In the data rows, zero lies at 4.5, halfway between 4 and 5.
Each row below has a hidden score, from 0 to 40, with 20 about the middle. What is it? The score is a weighted sum of the row's numbers plus the product of two more (or one squared), each taken from its middle value.
[5 7 3 7 5 5 1 3 1 4 7 1 6 5 5 4 3 5 4 5 7 5 7 4] -> 26
[5 4 6 2 3 3 6 6 6 5 7 3 8 4 7 5 1 3 3 4 3 5 4 3] -> 23
[7 5 3 3 6 5 7 4 7 5 4 2 2 4 3 8 6 5 4 3 2 5 5 5] -> 18
[5 4 4 3 2 5 3 4 1 5 8 2 7 6 4 5 6 6 5 4 6 5 5 3] -> 20
[7 1 6 3 4 2 3 3 2 4 5 4 6 5 5 7 4 4 6 3 9 4 7 6] -> 17
[8 0 4 3 6 6 2 4 7 4 4 5 6 4 4 7 4 4 9 2 1 5 4 6] -> 11
[6 6 4 7 3 3 5 7 3 5 4 3 7 3 5 3 1 4 3 3 6 2 5 6] -> 32
[2 5 6 3 4 4 7 3 6 5 3 5 6 4 5 5 4 5 5 4 6 4 4 1] -> 27
[5 5 6 6 4 4 5 4 4 4 6 5 5 6 3 6 7 4 3 3 4 5 0 6] -> 11
[7 5 3 4 2 4 3 3 2 2 5 5 4 6 5 5 5 6 5 6 7 3 6 5] -> 21
[7 5 4 5 3 4 3 7 6 3 4 5 4 6 2 6 7 3 6 4 2 5 4 6] -> 16
[6 6 3 6 2 2 4 4 3 6 5 3 3 6 4 6 7 7 5 5 5 6 2 3] -> 11
[4 6 5 8 5 2 7 3 6 5 4 5 5 1 4 2 4 5 5 5 6 4 6 4] -> 25
[4 2 5 3 3 8 4 1 6 4 5 5 4 4 5 7 4 6 2 5 5 5 5 3] -> 20
[2 5 2 6 3 4 3 6 3 6 5 3 7 3 5 6 4 3 7 7 3 6 2 6] -> 21
[5 3 3 4 3 5 3 5 6 6 5 6 3 2 6 7 5 6 1 4 5 3 4 4] -> 23
[6 5 3 7 9 2 2 6 4 3 6 5 3 6 7 5 5 4 7 2 2 3 0 4] -> 14
[7 4 3 2 4 8 4 6 6 3 3 4 4 5 4 5 4 5 8 4 2 5 7 6] -> 11
[5 6 4 2 7 7 2 7 0 3 5 5 3 3 4 6 6 5 4 4 5 7 5 3] -> 26
[7 4 6 3 2 6 4 7 4 5 2 4 6 3 5 4 5 5 6 4 3 4 3 5] -> 16
[6 4 5 3 3 6 4 4 3 5 1 5 4 4 4 6 6 5 4 6 7 6 4 4] -> 16
[2 4 6 2 5 8 3 7 6 4 4 4 3 7 3 2 5 4 5 5 5 4 5 4] -> 18
[4 7 5 4 5 7 1 4 4 3 5 6 7 4 3 3 1 4 6 5 7 3 5 4] -> 19
[3 2 5 8 7 6 2 5 5 7 6 1 5 4 6 4 2 3 4 5 3 6 0 5] -> 15
[3 3 5 4 2 5 4 6 5 6 4 7 4 3 4 4 5 6 4 4 4 5 5 3] -> 20
[6 3 6 1 6 6 5 4 4 3 2 4 7 4 5 6 6 6 3 3 6 6 2 4] -> 24
[5 3 6 5 2 7 6 5 5 4 7 5 4 1 3 6 5 3 4 4 4 6 3 5] -> 16
[6 4 4 5 3 4 5 5 5 3 5 5 3 5 5 1 3 6 5 7 6 5 3 2] -> 18
[5 5 7 5 5 5 7 4 5 4 2 4 5 4 4 6 3 3 4 6 2 4 3 6] -> 28
[4 8 3 6 3 5 4 5 6 5 7 3 1 5 4 6 5 4 4 3 2 4 7 5] -> 20
[8 2 5 5 6 7 4 3 0 3 4 2 4 4 5 5 6 5 5 5 6 5 4 4] -> 27
[7 4 3 3 3 6 5 7 5 5 7 3 1 4 6 6 2 3 6 6 2 5 5 6] -> 31
[4 4 5 5 5 1 3 7 9 5 6 5 4 3 3 5 5 3 6 4 2 4 4 5] -> 17
[8 4 5 4 6 6 4 3 6 5 4 3 4 0 6 2 6 4 3 8 4 4 6 5] -> 10
[4 4 6 7 2 6 6 2 2 3 5 5 4 4 5 6 6 3 3 5 2 6 6 5] -> 23
[5 3 3 3 3 7 1 6 3 5 4 6 2 6 5 5 4 3 5 5 5 5 7 5] -> 27
[2 6 6 4 7 4 4 6 6 4 4 7 2 5 2 7 7 4 5 3 3 2 5 6] -> 17
[5 3 4 4 2 3 6 3 2 4 5 7 4 3 5 5 2 6 4 7 7 5 6 5] -> 25
[8 2 4 7 5 5 0 3 5 4 5 6 5 5 4 6 2 3 6 5 7 5 0 5] -> 14
[5 6 7 4 4 5 4 3 5 3 2 5 4 3 5 4 4 6 3 5 6 4 4 5] -> 19
[6 5 8 6 3 4 5 1 5 6 5 4 6 3 4 6 3 4 3 4 2 4 8 6] -> 23
[6 6 6 3 6 3 6 6 5 3 4 5 6 2 4 5 8 3 5 4 1 4 7 7] -> 14
[5 7 5 3 2 7 4 3 2 4 6 5 5 3 6 4 5 5 3 4 6 5 3 4] -> 19
[4 6 4 6 5 4 7 3 1 4 4 5 5 8 4 3 6 5 3 4 4 5 5 3] -> 34
[3 5 3 4 7 6 4 7 4 2 9 4 5 3 6 3 5 3 6 7 2 6 5 3] -> 10
[3 4 3 5 4 8 4 7 3 4 5 6 3 4 4 5 5 2 6 7 3 5 3 7] -> 25
[8 2 3 5 3 3 7 7 3 4 6 1 6 6 4 5 1 5 5 3 5 4 6 4] -> 32
[4 4 4 6 3 3 6 4 8 6 6 4 6 6 3 5 3 3 6 4 3 4 2 5] -> 23
[5 5 6 2 4 1 6 4 6 4 4 6 2 5 5 5 4 4 4 3 7 4 6 5] -> 24
[5 3 3 3 6 5 8 5 6 6 2 5 4 3 5 3 5 4 4 7 3 6 3 6] -> 19
[4 3 5 7 4 3 3 0 5 3 6 6 4 3 5 7 6 4 5 5 8 4 5 4] -> 10
[5 4 4 4 6 5 4 6 6 6 2 6 4 2 4 8 5 2 5 4 3 6 2 5] -> 6
[5 2 5 5 4 7 6 2 6 3 4 4 2 5 7 4 5 4 5 6 5 3 3 6] -> 26
[8 7 4 3 6 5 3 1 6 3 4 3 5 6 2 5 3 6 6 4 6 6 3 4] -> 16
[3 2 4 5 4 5 6 4 7 4 3 7 4 3 5 3 3 4 6 7 7 5 3 4] -> 24
[6 5 5 4 3 1 7 2 3 3 9 3 4 6 5 6 4 4 6 5 6 4 1 5] -> 24
[6 6 4 4 3 6 4 5 3 3 4 2 3 5 3 5 7 6 5 4 8 5 3 4] -> 21
[4 5 4 4 2 4 7 3 8 3 5 4 6 5 3 4 3 4 6 5 7 4 3 4] -> 20
[6 7 6 6 3 4 7 5 4 6 5 5 3 2 3 4 5 3 5 5 4 5 3 5] -> 17
[4 5 5 2 1 5 4 5 4 3 6 5 7 5 3 3 6 5 4 6 6 4 6 4] -> 19
[4 8 4 6 5 1 4 3 6 4 4 8 5 6 5 2 3 4 6 3 4 5 6 3] -> 23
[3 6 2 4 7 6 3 7 2 3 5 5 7 6 5 4 5 6 2 4 5 6 4 2] -> 27
[4 5 6 7 4 4 5 1 4 4 4 6 9 4 3 7 4 3 6 4 3 4 3 6] -> 20
[7 7 4 3 4 3 5 5 6 5 5 3 2 3 6 4 3 4 2 4 7 3 7 3] -> 19
[5 3 5 2 3 3 6 4 7 5 4 5 8 3 4 2 1 5 6 3 6 4 8 6] -> 21
[9 4 3 3 3 4 6 3 2 6 4 4 5 4 6 2 5 6 4 4 6 5 6 5] -> 12
[8 5 4 2 2 7 5 4 3 5 6 5 3 3 3 4 6 6 2 5 5 5 4 5] -> 6
[4 8 4 5 3 3 6 3 6 5 2 6 4 4 4 4 5 5 3 3 6 5 4 5] -> 22
[4 5 3 6 8 2 7 5 6 5 2 4 2 5 5 5 6 4 4 4 1 6 6 4] -> 17
[5 7 4 5 2 4 3 5 1 6 7 6 3 4 5 4 2 5 2 4 7 5 6 5] -> 18
[6 7 5 3 3 5 6 3 6 4 6 6 2 1 4 9 3 3 6 5 3 4 6 5] -> 19
[6 6 4 5 5 6 3 4 4 1 6 5 7 5 3 3 7 6 2 6 4 5 6 3] -> 14
[5 4 6 4 6 5 4 4 5 1 3 4 5 8 5 3 3 5 3 5 5 2 7 7] -> 23
[6 3 2 4 5 1 6 6 7 4 7 4 3 2 4 2 8 5 4 5 6 5 3 5] -> 8
[4 5 6 8 2 5 3 6 4 5 5 4 1 6 5 1 4 5 5 4 3 6 6 5] -> 11
[5 7 4 6 2 3 2 6 4 6 7 2 4 6 5 1 3 5 3 4 5 3 5 6] -> 25
[5 5 7 5 4 2 2 5 4 3 3 4 8 6 4 4 7 6 6 5 6 3 3 3] -> 15
[4 6 5 7 5 1 5 3 7 5 5 4 6 2 3 4 5 4 5 5 1 7 1 7] -> 18
[5 4 4 3 6 8 3 7 2 4 5 4 2 6 6 4 3 5 6 7 2 3 4 4] -> 26
[2 3 6 5 7 5 5 3 6 4 0 5 5 3 5 7 6 3 7 5 4 5 3 5] -> 10
[5 8 3 4 3 4 3 6 5 5 6 4 3 8 5 5 5 6 2 2 5 4 3 4] -> 13
[5 2 6 1 9 4 5 1 4 6 3 4 2 7 5 3 3 6 6 4 4 6 4 6] -> 18
[4 5 4 5 3 5 2 4 3 3 5 7 2 7 4 4 3 6 4 2 7 6 5 6] -> 8
[5 5 4 2 3 1 5 4 5 5 5 7 3 3 6 3 6 6 8 1 4 5 3 5] -> 23
[5 3 5 3 5 3 3 3 4 3 2 5 8 4 7 4 2 5 3 6 6 3 7 5] -> 23
[7 3 4 4 5 4 8 5 6 4 3 4 6 3 4 6 5 4 7 6 2 3 3 5] -> 18
[4 2 5 6 3 3 2 4 0 4 5 3 9 5 4 6 4 4 7 7 3 5 5 6] -> 23
[4 9 6 5 5 3 5 5 2 5 3 6 5 4 4 3 5 5 3 3 4 4 3 3] -> 34
[3 1 4 6 3 5 5 3 6 6 3 2 7 6 5 4 5 4 5 4 4 7 6 4] -> 16
[2 5 5 3 5 7 3 6 7 5 4 4 3 3 3 8 4 3 5 6 2 5 5 7] -> 22
[8 5 3 5 9 5 6 0 5 3 5 4 5 5 4 1 5 4 6 5 5 3 4 4] -> 18
[3 0 2 5 4 4 4 3 4 5 6 6 4 5 4 7 3 6 2 5 5 6 4 5] -> 25
[5 4 6 1 3 6 4 5 6 5 5 3 5 6 3 4 4 5 4 3 6 3 5 5] -> 19
[3 5 2 4 7 5 7 4 4 4 3 4 2 7 4 8 6 4 7 6 2 4 5 5] -> 20
[7 4 4 6 1 1 3 6 6 5 5 5 2 3 5 6 5 6 3 5 5 4 7 4] -> 26
[6 5 7 5 2 6 3 2 3 4 4 3 5 6 4 4 7 6 3 5 5 2 6 4] -> 19
[3 4 5 6 5 5 8 4 5 5 4 7 5 6 3 2 6 4 5 3 2 4 7 4] -> 19
[2 4 3 6 7 5 3 5 1 4 2 2 5 4 5 7 6 6 4 5 8 4 4 5] -> 29
[7 6 5 2 7 4 4 0 3 6 4 6 7 5 4 4 6 3 5 7 4 3 4 4] -> 10
[4 7 5 8 2 4 3 8 2 5 6 4 3 4 4 5 5 5 4 4 5 5 2 2] -> 20
[4 8 4 6 6 4 3 5 1 3 3 6 3 5 4 3 3 6 6 4 6 5 3 5] -> 18
[5 3 4 6 3 8 1 4 4 6 3 4 7 3 5 6 5 4 5 5 2 6 2 8] -> 24
[5 5 6 2 4 6 4 3 3 4 3 6 9 4 4 5 5 3 7 5 3 5 5 4] -> 15
[3 5 7 4 6 4 5 3 7 5 2 4 5 4 4 7 7 2 5 4 3 5 2 6] -> 9
[4 6 5 1 4 3 5 4 5 5 5 6 8 3 4 2 5 4 2 4 5 5 4 5] -> 18
[4 5 5 5 4 4 7 1 4 3 5 7 5 6 5 6 5 2 4 4 3 5 5 5] -> 19
[3 5 4 6 3 4 5 3 7 5 4 4 5 8 7 3 5 4 5 4 3 3 5 4] -> 36
[3 4 4 2 5 6 4 7 6 5 5 6 5 2 3 6 6 4 3 4 1 7 4 7] -> 15
[3 4 6 3 2 4 4 6 3 2 4 4 7 1 6 7 4 4 6 7 3 6 6 6] -> 29
[5 1 4 4 8 2 2 2 2 4 7 6 2 9 4 3 6 5 6 4 7 5 6 6] -> 11
[4 5 5 5 5 5 2 6 7 3 1 5 5 5 4 4 5 4 4 5 3 5 6 7] -> 23
[1 7 6 4 6 5 3 6 7 4 2 5 5 1 5 6 6 4 5 5 3 6 3 5] -> 18
[3 5 4 9 6 6 3 4 4 5 3 5 4 4 6 3 4 6 3 7 4 4 2 3] -> 20
[4 3 4 4 4 8 4 5 4 6 6 4 4 6 5 3 3 5 4 6 6 4 4 1] -> 20
[5 4 3 2 5 4 5 3 3 5 3 7 4 5 5 5 4 4 4 4 8 6 5 6] -> 18
[4 4 4 3 6 4 5 8 7 2 6 5 2 3 6 3 5 4 4 5 6 5 5 3] -> 15
[3 5 6 2 6 6 2 7 4 5 3 5 2 4 3 6 8 3 6 6 3 4 7 7] -> 16
[7 5 5 6 5 3 2 2 0 5 4 4 5 7 6 3 4 5 5 5 5 5 4 3] -> 22
[9 4 3 2 5 3 4 5 5 5 6 3 2 7 4 3 4 7 4 4 5 3 5 4] -> 11
[5 5 7 9 6 3 2 4 2 6 4 3 6 4 3 6 5 6 3 5 5 3 2 2] -> 32
[4 4 3 4 2 4 7 7 5 4 5 5 3 1 6 5 6 5 5 4 6 5 5 3] -> 19
[5 1 7 3 9 3 4 4 5 3 3 5 4 7 5 3 6 6 3 5 6 6 2 2] -> 16
[4 4 7 6 5 4 7 4 2 3 4 6 2 3 5 3 4 5 9 3 7 4 4 4] -> 18
[4 4 5 4 4 7 5 4 4 5 5 6 5 5 4 3 2 5 3 6 7 2 2 4] -> 22
[6 5 7 5 6 3 4 5 4 3 4 5 4 7 5 0 3 5 4 3 5 3 4 4] -> 20
[4 5 6 3 3 5 1 5 5 5 3 7 6 3 4 5 5 6 3 3 6 5 5 3] -> 14
[3 5 2 4 9 6 4 7 1 6 6 7 1 3 4 3 3 4 4 5 5 4 5 5] -> 22
[3 3 6 6 5 5 5 5 5 5 3 5 7 3 3 6 5 6 3 3 7 2 3 4] -> 28
[9 7 6 5 4 3 4 3 5 5 1 4 4 3 5 4 2 4 4 4 6 4 5 4] -> 23
[4 5 5 1 2 4 5 3 6 5 7 3 6 7 4 2 6 5 4 6 4 4 4 5] -> 24
[5 4 2 2 6 4 7 6 3 7 3 3 3 5 6 5 6 4 5 7 3 3 5 6] -> 23
[3 4 3 3 4 6 1 7 6 4 8 5 6 6 5 2 5 6 4 4 5 2 4 2] -> 18
[5 6 5 6 5 4 7 3 3 4 2 3 2 5 5 6 6 3 4 7 2 5 7 5] -> 23
[4 2 3 4 6 2 2 9 6 4 7 2 2 5 7 3 4 6 5 4 5 5 5 4] -> 23
[3 3 3 7 5 3 6 4 5 7 5 4 8 5 5 5 3 3 3 4 2 6 3 5] -> 18
[6 6 3 2 3 5 1 7 5 5 5 4 3 7 5 6 5 5 4 3 5 3 4 3] -> 21
[2 1 5 4 5 4 3 7 7 6 7 7 5 5 5 2 3 4 4 4 2 4 7 5] -> 34
[5 8 4 5 5 5 4 7 3 5 4 7 5 5 3 2 4 2 4 6 4 6 2 4] -> 18
[2 5 4 4 5 8 3 4 5 6 7 5 5 4 2 7 5 2 5 6 3 5 4 5] -> 8
[5 3 6 8 3 1 4 3 3 5 5 5 6 5 5 3 3 5 2 5 7 6 5 5] -> 20
[3 5 5 3 6 4 6 4 6 5 6 6 6 6 2 2 6 5 2 4 3 6 5 2] -> 23
[3 4 4 3 5 6 7 5 7 7 4 4 3 3 5 4 2 4 5 5 2 7 4 5] -> 24
[6 5 1 3 5 3 6 5 3 3 6 4 7 5 8 3 4 4 5 6 3 5 4 5] -> 21
[9 6 6 4 5 6 2 2 5 4 4 4 3 5 6 2 3 5 3 4 6 4 4 4] -> 12
[6 7 4 6 2 5 4 2 3 7 6 4 3 4 4 4 7 6 4 4 4 6 4 4] -> 5
[2 4 3 4 3 6 5 5 8 4 6 3 2 4 5 7 7 3 7 3 3 5 5 7] -> 19
[5 4 5 4 1 5 6 5 5 6 4 3 3 2 6 7 5 4 7 5 4 2 5 5] -> 28
[4 2 6 5 4 4 4 6 5 5 2 5 5 4 7 3 2 5 3 5 5 2 8 5] -> 33
[6 7 4 1 5 5 2 6 5 3 5 3 2 9 4 6 6 5 3 4 5 4 6 2] -> 17
[5 3 5 6 5 6 7 6 4 2 1 5 2 4 3 6 5 3 5 5 4 6 6 5] -> 23
[5 3 5 3 4 3 7 5 6 6 7 0 8 3 4 4 3 6 4 4 6 3 5 3] -> 36
[3 3 6 9 5 3 2 2 7 6 5 3 4 4 5 3 4 5 4 3 6 4 4 3] -> 15
[5 2 5 6 3 6 6 4 6 6 3 4 6 4 4 6 7 4 3 3 3 5 1 5] -> 16
[7 7 3 2 4 4 8 5 2 3 5 6 6 3 4 4 4 7 4 3 6 5 3 4] -> 22
[3 1 5 4 7 3 5 8 8 6 6 6 3 4 3 4 6 4 2 4 3 4 5 4] -> 15
[7 4 6 5 4 1 3 6 7 6 4 4 5 4 2 4 3 5 5 4 6 3 4 4] -> 17
[7 7 6 5 9 4 4 4 1 4 3 6 6 3 3 6 3 5 5 3 2 6 5 4] -> 36
[5 7 1 2 8 4 6 4 1 6 7 7 5 5 4 6 4 3 5 3 2 5 4 6] -> 17
[5 2 7 5 2 2 7 3 4 6 4 3 6 5 4 8 5 3 7 4 2 4 7 4] -> 21
[8 6 3 4 8 3 6 6 3 4 2 6 4 4 4 8 2 3 6 3 3 7 2 5] -> 22
[3 6 3 4 5 3 3 4 4 3 5 6 7 3 5 7 6 2 6 7 2 6 2 7] -> 13
[4 4 5 3 3 5 5 5 4 4 5 5 4 7 3 4 5 6 3 5 6 5 3 2] -> 21
[6 6 6 6 1 3 4 7 5 4 5 2 5 3 5 6 5 3 7 3 4 4 3 5] -> 20
[5 6 5 5 6 3 3 4 6 2 3 5 7 7 5 2 3 3 3 4 6 4 4 3] -> 12
[3 5 4 5 2 5 6 3 6 6 5 4 4 5 5 5 6 4 4 5 2 5 3 5] -> 29
[7 5 3 5 3 4 3 5 5 4 5 2 2 6 7 5 3 4 4 5 6 3 1 5] -> 27
[1 4 5 3 7 8 2 5 4 6 5 3 8 4 6 3 4 5 5 4 2 5 2 4] -> 18
[6 7 5 7 6 1 7 2 5 5 3 6 4 4 4 3 5 5 4 4 3 3 5 6] -> 20
[4 1 3 6 3 6 5 5 5 3 1 5 3 4 5 6 4 5 5 6 6 5 3 4] -> 25
[5 7 5 5 4 3 3 3 6 6 7 5 7 5 5 5 6 7 3 1 3 3 4 3] -> 5
[4 3 5 4 4 9 1 7 4 4 5 3 6 1 5 7 5 5 3 3 3 6 5 7] -> 12
[5 5 4 7 5 5 6 4 0 3 4 4 4 9 5 3 5 3 6 3 4 6 4 5] -> 26
[6 4 5 2 5 7 5 4 4 3 3 5 7 2 5 6 3 5 4 5 7 5 5 3] -> 26
[2 7 6 5 4 5 1 4 6 4 4 5 6 5 6 1 3 6 5 4 5 3 5 3] -> 25
[4 5 4 7 3 6 4 3 2 4 4 5 3 4 7 4 2 5 5 5 6 5 2 4] -> 28
[6 6 4 6 2 6 4 2 5 6 4 4 3 4 4 4 7 6 4 6 4 5 5 2] -> 13
[6 3 4 6 6 1 6 3 2 6 4 6 8 7 4 6 5 3 4 3 2 5 5 4] -> 19
[4 6 4 6 4 0 4 2 3 6 6 5 7 3 5 7 5 3 6 3 3 7 2 6] -> 12
[7 4 3 4 4 2 4 7 3 5 2 5 3 6 5 5 6 6 5 5 5 4 2 4] -> 21
[6 3 5 6 5 2 5 7 5 6 4 4 4 4 4 3 2 6 4 2 7 7 3 3] -> 14
[4 6 5 7 4 5 3 3 4 4 5 5 2 4 5 6 4 6 1 3 6 4 4 3] -> 25
[3 5 5 2 6 6 0 5 5 3 4 5 7 5 6 6 6 6 2 3 6 5 4 2] -> 15
[4 4 6 6 2 5 2 4 4 4 3 5 3 5 6 4 8 5 5 5 3 5 4 4] -> 31
[5 7 5 5 4 2 5 5 5 3 6 4 3 8 5 4 1 6 3 2 5 4 6 3] -> 26
[5 4 6 4 3 6 5 4 3 5 5 6 5 4 2 2 3 5 5 5 7 4 5 3] -> 22
[4 6 2 3 3 5 6 7 3 4 5 3 7 8 3 5 3 4 6 6 4 4 2 5] -> 27
[3 5 4 3 4 6 1 6 5 4 5 7 7 4 3 6 4 3 6 5 2 5 5 7] -> 26
[3 3 3 5 3 4 4 5 3 7 3 5 6 2 4 8 4 4 5 5 3 6 6 7] -> 24
[8 3 4 3 4 7 4 4 4 5 4 5 4 4 6 3 3 4 4 6 6 3 3 4] -> 18
[4 4 3 4 6 4 5 7 5 3 3 7 5 6 2 5 8 4 4 4 3 5 6 5] -> 14
[5 3 3 2 4 2 7 7 5 5 5 7 5 2 5 5 5 6 2 4 5 4 4 5] -> 19
[2 2 4 3 6 7 7 8 6 5 5 2 4 3 5 3 3 5 5 5 3 6 3 5] -> 22
[5 3 5 5 4 4 3 5 5 4 3 3 5 5 6 8 6 4 5 6 2 6 0 5] -> 31
[3 6 6 7 3 5 5 4 4 5 4 6 4 7 4 4 3 5 4 5 4 3 3 4] -> 20
[4 5 4 3 7 8 4 5 4 2 6 6 7 5 5 5 3 5 3 5 5 3 4 1] -> 26
[3 1 5 3 6 7 0 5 5 5 5 4 7 6 6 3 6 5 4 4 6 4 1 3] -> 13
[7 2 4 2 4 3 1 5 4 6 2 4 5 5 5 5 2 5 7 5 8 4 7 3] -> 18
[9 6 4 4 3 2 3 5 6 6 6 4 3 4 4 4 4 5 4 3 6 3 6 3] -> 14
[5 2 7 3 4 6 5 7 6 6 5 3 5 3 2 7 3 3 7 5 3 5 4 4] -> 18
[5 5 4 7 7 5 5 6 6 4 3 6 2 1 4 6 5 3 3 5 2 6 1 5] -> 13
[3 4 6 4 4 6 5 5 6 5 6 3 2 4 4 6 9 3 4 5 2 5 5 5] -> 14
[4 6 7 5 6 4 4 1 2 3 5 4 9 3 5 2 6 4 6 3 5 5 6 4] -> 28
[4 5 5 5 3 4 4 7 6 5 4 3 5 4 2 6 4 5 6 6 2 6 1 6] -> 21
[3 4 6 6 8 6 5 4 5 6 4 0 4 5 4 2 3 3 6 4 4 6 1 7] -> 23
[1 6 5 6 6 2 8 1 5 3 7 5 5 5 3 5 5 4 6 5 2 5 4 4] -> 21
[6 6 6 4 3 4 4 5 4 4 3 1 3 7 6 2 4 6 6 4 5 4 6 5] -> 18
[5 6 4 5 4 2 3 7 7 3 6 6 5 5 4 5 3 6 3 2 5 6 0 3] -> 13
[5 4 5 5 5 6 6 5 4 5 1 5 7 0 3 6 5 4 6 4 3 5 5 6] -> 22
[6 6 5 4 2 5 6 2 2 5 7 3 6 6 5 3 5 5 3 6 4 5 2 3] -> 24
[8 5 7 3 3 4 7 7 4 4 5 3 5 4 5 4 1 3 5 5 3 3 3 4] -> 29
[4 2 3 3 6 4 6 6 9 6 5 3 2 5 3 4 5 4 5 6 4 4 5 7] -> 18
[3 8 3 5 4 7 4 4 3 4 4 5 6 6 3 4 4 7 3 5 5 5 5 3] -> 18
[6 7 2 4 5 8 4 6 4 5 6 3 1 5 5 4 5 6 3 4 6 4 4 3] -> 12
[5 8 3 5 8 7 3 6 5 4 6 2 5 4 4 6 8 2 6 3 1 5 7 3] -> 4
[3 5 4 6 6 5 7 3 7 6 5 4 4 5 4 3 7 3 7 4 2 2 4 4] -> 11
[4 4 7 2 2 2 4 7 5 3 8 4 5 5 5 5 4 3 5 5 7 4 2 4] -> 24
[3 5 4 3 4 7 2 2 4 4 6 5 4 7 4 4 4 5 6 3 8 3 6 2] -> 16
[3 4 5 5 5 7 5 7 1 5 3 5 5 5 4 1 4 4 4 5 3 5 7 6] -> 24
[2 7 4 6 8 6 6 5 3 7 2 2 4 4 6 3 4 4 7 6 3 3 4 4] -> 28
[3 6 7 6 3 4 2 7 7 3 6 7 4 5 4 3 4 3 4 2 5 4 3 5] -> 20
[6 4 3 3 9 6 6 4 1 4 6 8 4 1 4 2 6 5 4 3 5 6 6 4] -> 33
[6 6 6 3 6 7 4 1 5 5 3 2 7 5 5 3 4 5 3 4 4 5 2 4] -> 24
[0 7 5 6 6 3 5 8 3 6 7 1 5 6 4 3 6 4 4 3 4 3 6 5] -> 34
[3 3 2 6 3 5 6 1 6 4 5 4 3 5 7 5 6 4 8 2 4 4 7 4] -> 8
[3 3 4 3 6 5 6 7 1 5 4 4 3 7 5 1 2 6 5 5 5 5 3 5] -> 25
[4 4 4 9 6 5 3 5 5 3 2 4 6 1 5 5 6 3 5 5 3 7 4 4] -> 3
[4 8 5 4 5 4 5 4 8 4 2 4 3 4 5 7 7 3 5 4 3 5 3 6] -> 17
[2 5 5 3 6 3 2 5 3 6 6 6 1 2 6 4 3 6 6 6 8 2 7 6] -> 22
[6 6 3 3 2 3 6 7 5 4 6 4 4 5 6 4 6 4 5 5 6 4 1 2] -> 20
